One turn moves every row onto another: examples first, then more rows asked
q971: 2.12; 2.07; 2.62; -0.83; -1.68; 0.74; 0.63; -0.13; -1.66; 0.55; -2.91; 1.80; -0.36; 0.90; -0.75; 0.18; -1.58; -0.33; -0.93; -0.24; -0.98; -0.56; -2.25; -3.11; 0.87; 0.17; 2.18
q586: 3.26; -0.10; 2.30; -2.58; -2.26; 0.66; 1.63; -0.38; -1.14; -0.03; -2.66; 0.81; -1.39; 1.37; 0.86; 2.53; -1.51; 2.69; -2.22; 0.20; 1.11; -0.60; -1.04; -2.44; -0.71; 1.61; 4.06
q242: 2.93; 0.70; -1.12; -1.74; -0.73; -0.13; 0.11; -0.15; -0.87; 1.95; -0.36; 3.26; -2.25; -1.67; 0.84; 1.57; -1.45; 0.31; -0.66; -1.40; -0.99; -1.76; -1.60; -2.54; -1.45; 1.35; 1.36
q581: 2.19; -0.32; 0.95; -2.54; -2.05; 1.00; 2.69; 0.18; -0.01; 0.14; -0.72; 0.84; -1.98; 1.03; 1.79; 2.64; -0.32; 3.09; -1.87; -0.68; 1.01; 0.53; -0.49; -1.77; -0.74; 1.49; 4.40
q483: 2.87; 0.61; 0.14; -0.64; -0.32; 0.75; -0.03; -0.09; -0.28; 2.24; -1.76; 2.95; -3.04; -1.22; 0.26; 1.08; -1.84; 0.21; -1.52; -0.91; -0.60; -1.55; -1.42; -2.37; -0.94; -0.39; 2.90
q836: 2.05; 0.38; -0.77; -1.73; 0.00; 0.28; 0.99; 0.12; -2.38; 2.38; -0.54; 4.24; -1.91; -1.29; 0.57; 1.55; -1.11; 0.69; -0.12; -0.92; -1.17; -1.54; -1.07; -1.28; 0.35; 0.17; 1.32
q255: 2.75; 1.80; 1.92; -0.53; -1.46; 0.33; 0.11; -0.07; -1.93; -0.61; -2.50; 2.27; 0.44; 0.77; -0.60; 0.02; -1.64; 0.00; -1.18; -0.37; -0.95; -0.53; -2.75; -3.19; 1.26; -0.09; 2.84
q35: 2.87; 0.55; 0.13; -1.51; -0.28; 0.57; -0.11; -0.62; -2.02; 2.13; -0.51; 4.06; -2.92; -0.40; 0.11; 2.03; -1.66; 0.83; -1.02; -0.97; 0.20; -1.78; -1.42; -2.47; -1.10; 0.65; 2.85
q625: 1.86; -4.43; 1.16; -4.90; -0.05; -0.10; 1.24; -0.16; 0.39; -1.68; 1.56; 0.31; 1.36; -1.88; -0.62; 2.11; 0.24; 0.23; 1.01; 1.77; 1.75; 0.78; -1.78; -2.26; -0.35; 0.04; 2.97
q436: 2.33; 0.59; 2.50; -3.03; -2.58; 1.55; 1.65; -0.01; -0.64; 0.64; -2.75; 1.25; -1.62; 1.04; 0.75; 2.45; -1.73; 1.80; -1.96; 0.44; 0.92; -0.53; -1.58; -2.55; -1.11; 1.42; 4.21
q465: 2.77; -2.98; 1.14; -3.04; 0.98; -0.44; 1.20; 0.32; -0.78; 0.07; 3.83; 1.45; 0.16; -2.06; -0.68; 0.68; 0.92; 0.20; 0.63; 2.69; 1.00; -0.04; 0.75; -3.28; 0.11; -0.67; 1.47
q700: 2.75; -2.89; 1.07; -4.01; 0.83; -1.35; 0.83; 1.38; -0.23; 0.49; 1.89; -0.24; 1.77; -0.19; -2.23; 1.41; 0.52; -0.30; 0.30; 2.22; -0.70; 1.41; -2.13; -2.95; 0.57; -1.77; 1.50
q545: 2.94; 1.41; 2.19; -0.51; -1.75; 0.36; 0.75; -0.09; -0.65; -0.19; -3.93; 1.15; -0.51; -0.81; 0.16; 0.24; -1.65; -0.40; -1.43; -0.02; -0.76; -0.68; -2.54; -2.86; 0.72; -0.31; 2.66
q353: 2.38; -2.61; 0.92; -4.69; 1.27; -1.59; 0.49; 1.34; 0.13; 0.23; 2.10; 0.35; 1.50; -0.27; -1.33; 2.18; 0.95; -0.29; 0.11; 2.49; -0.64; 1.49; -1.84; -3.17; 0.87; -1.42; 1.15
q602: 1.91; 1.78; 1.57; -1.27; -2.44; -0.33; 1.59; 0.75; -1.94; -1.53; -2.29; 1.62; 1.27; -0.17; -0.44; 0.75; -0.33; -0.04; -1.48; 0.13; -1.78; 0.82; -2.95; -3.39; 0.43; 0.86; 2.42
q576: 2.09; -2.65; 1.70; -4.15; 1.44; -1.30; 0.90; 1.96; -0.02; 0.31; 1.49; 0.34; 1.81; -0.42; -1.78; 2.14; 1.02; -0.04; -0.32; 2.08; -0.47; 1.19; -2.50; -3.46; 0.01; -2.13; 1.04
q974: 1.90; 0.68; 0.74; -1.34; -0.69; 1.60; 0.11; -0.45; -1.24; 2.09; -0.97; 3.84; -2.86; -0.26; -0.07; 1.15; -1.94; 0.68; -1.00; -0.93; -0.08; -1.82; -0.70; -2.41; -1.18; 0.88; 2.88
q565: 2.33; -2.89; 1.22; -3.54; 1.35; -0.82; 0.90; 0.18; -0.19; -0.53; 3.39; 1.30; 0.34; -1.67; -0.09; 1.24; 1.33; 0.25; 0.51; 2.58; 0.85; 0.37; 0.91; -3.31; 0.73; -0.31; 0.89
q517: 2.19; -2.86; 1.96; -3.03; 1.76; -0.45; 1.44; 0.71; -0.60; 0.05; 3.06; 1.67; 0.33; -2.08; -0.12; 1.05; 1.43; 0.60; 0.27; 2.37; 1.22; -0.35; 0.67; -3.39; 0.21; -1.21; 0.63
q693: 1.46; -4.07; 0.90; -5.02; 0.61; -0.35; 0.57; 0.09; 0.93; -2.04; 1.69; 0.87; 1.53; -1.62; -0.24; 2.26; 0.60; 0.17; 0.65; 1.77; 1.16; 1.03; -1.43; -2.59; 0.14; 0.07; 2.46
q115: 1.21; -2.60; 1.19; -3.44; 1.20; -0.22; 0.92; 0.59; -0.19; -0.77; 3.52; 1.78; 0.67; -1.86; -0.41; 0.88; 0.76; 0.59; 0.61; 2.53; 1.54; 0.05; 0.48; -3.59; -0.15; -1.23; 1.05
q897: 1.11; -4.34; 1.71; -4.49; 0.82; 0.16; 1.16; 0.29; 0.97; -1.98; 1.40; 0.88; 1.40; -1.88; -0.15; 2.21; 0.76; 0.57; 0.53; 1.09; 1.96; 0.62; -1.86; -2.61; -0.55; -0.57; 2.61
q383: 3.08; 2.49; 1.17; -0.82; -2.28; 0.00; 0.80; 0.41; -0.31; -0.89; -1.64; 0.97; 0.76; 0.02; 0.99; -0.28; -1.00; -0.18; -0.84; -0.55; -1.20; -0.07; -2.97; -3.37; 1.18; 0.34; 2.23
q332: 1.52; -2.52; 1.40; -4.10; 1.28; -1.37; 0.92; 1.41; -0.06; 0.16; 1.82; -0.10; 1.66; 0.02; -1.79; 1.63; 0.62; 0.41; 0.22; 2.25; 0.00; 1.15; -1.22; -3.36; 0.41; -2.13; 0.37
q830: 3.41; 0.43; 1.98; -1.97; -2.16; 0.85; 1.72; 0.11; 0.05; 0.70; -2.80; 0.84; -2.45; -0.48; 1.35; 2.20; -1.42; 1.65; -2.66; 0.69; 0.80; -0.78; -1.02; -2.80; -1.47; 0.84; 4.14
q300: 3.56; -0.01; 0.82; -3.33; -2.49; 0.59; 2.09; 0.58; 0.35; 0.56; -1.95; 0.25; -1.11; 0.47; 2.38; 2.23; -1.50; 2.95; -2.03; 0.15; 0.27; -0.89; -0.68; -1.96; -0.67; 1.66; 3.20
q995: 0.75; -3.62; 1.20; -5.28; 0.49; -0.43; 1.06; 0.33; 0.47; -1.47; 1.52; 0.58; 1.37; -1.51; -0.55; 2.76; 0.38; 0.42; 0.90; 1.88; 2.00; 0.87; -1.97; -2.77; -0.63; -0.79; 1.81

q383 turns into q300
q995 turns into q115
q971 turns into q436
And these:
q576 turns into q897
q625 turns into q465
q586 turns into q35
q830 turns into q483
q565 turns into q353
q581 turns into q836

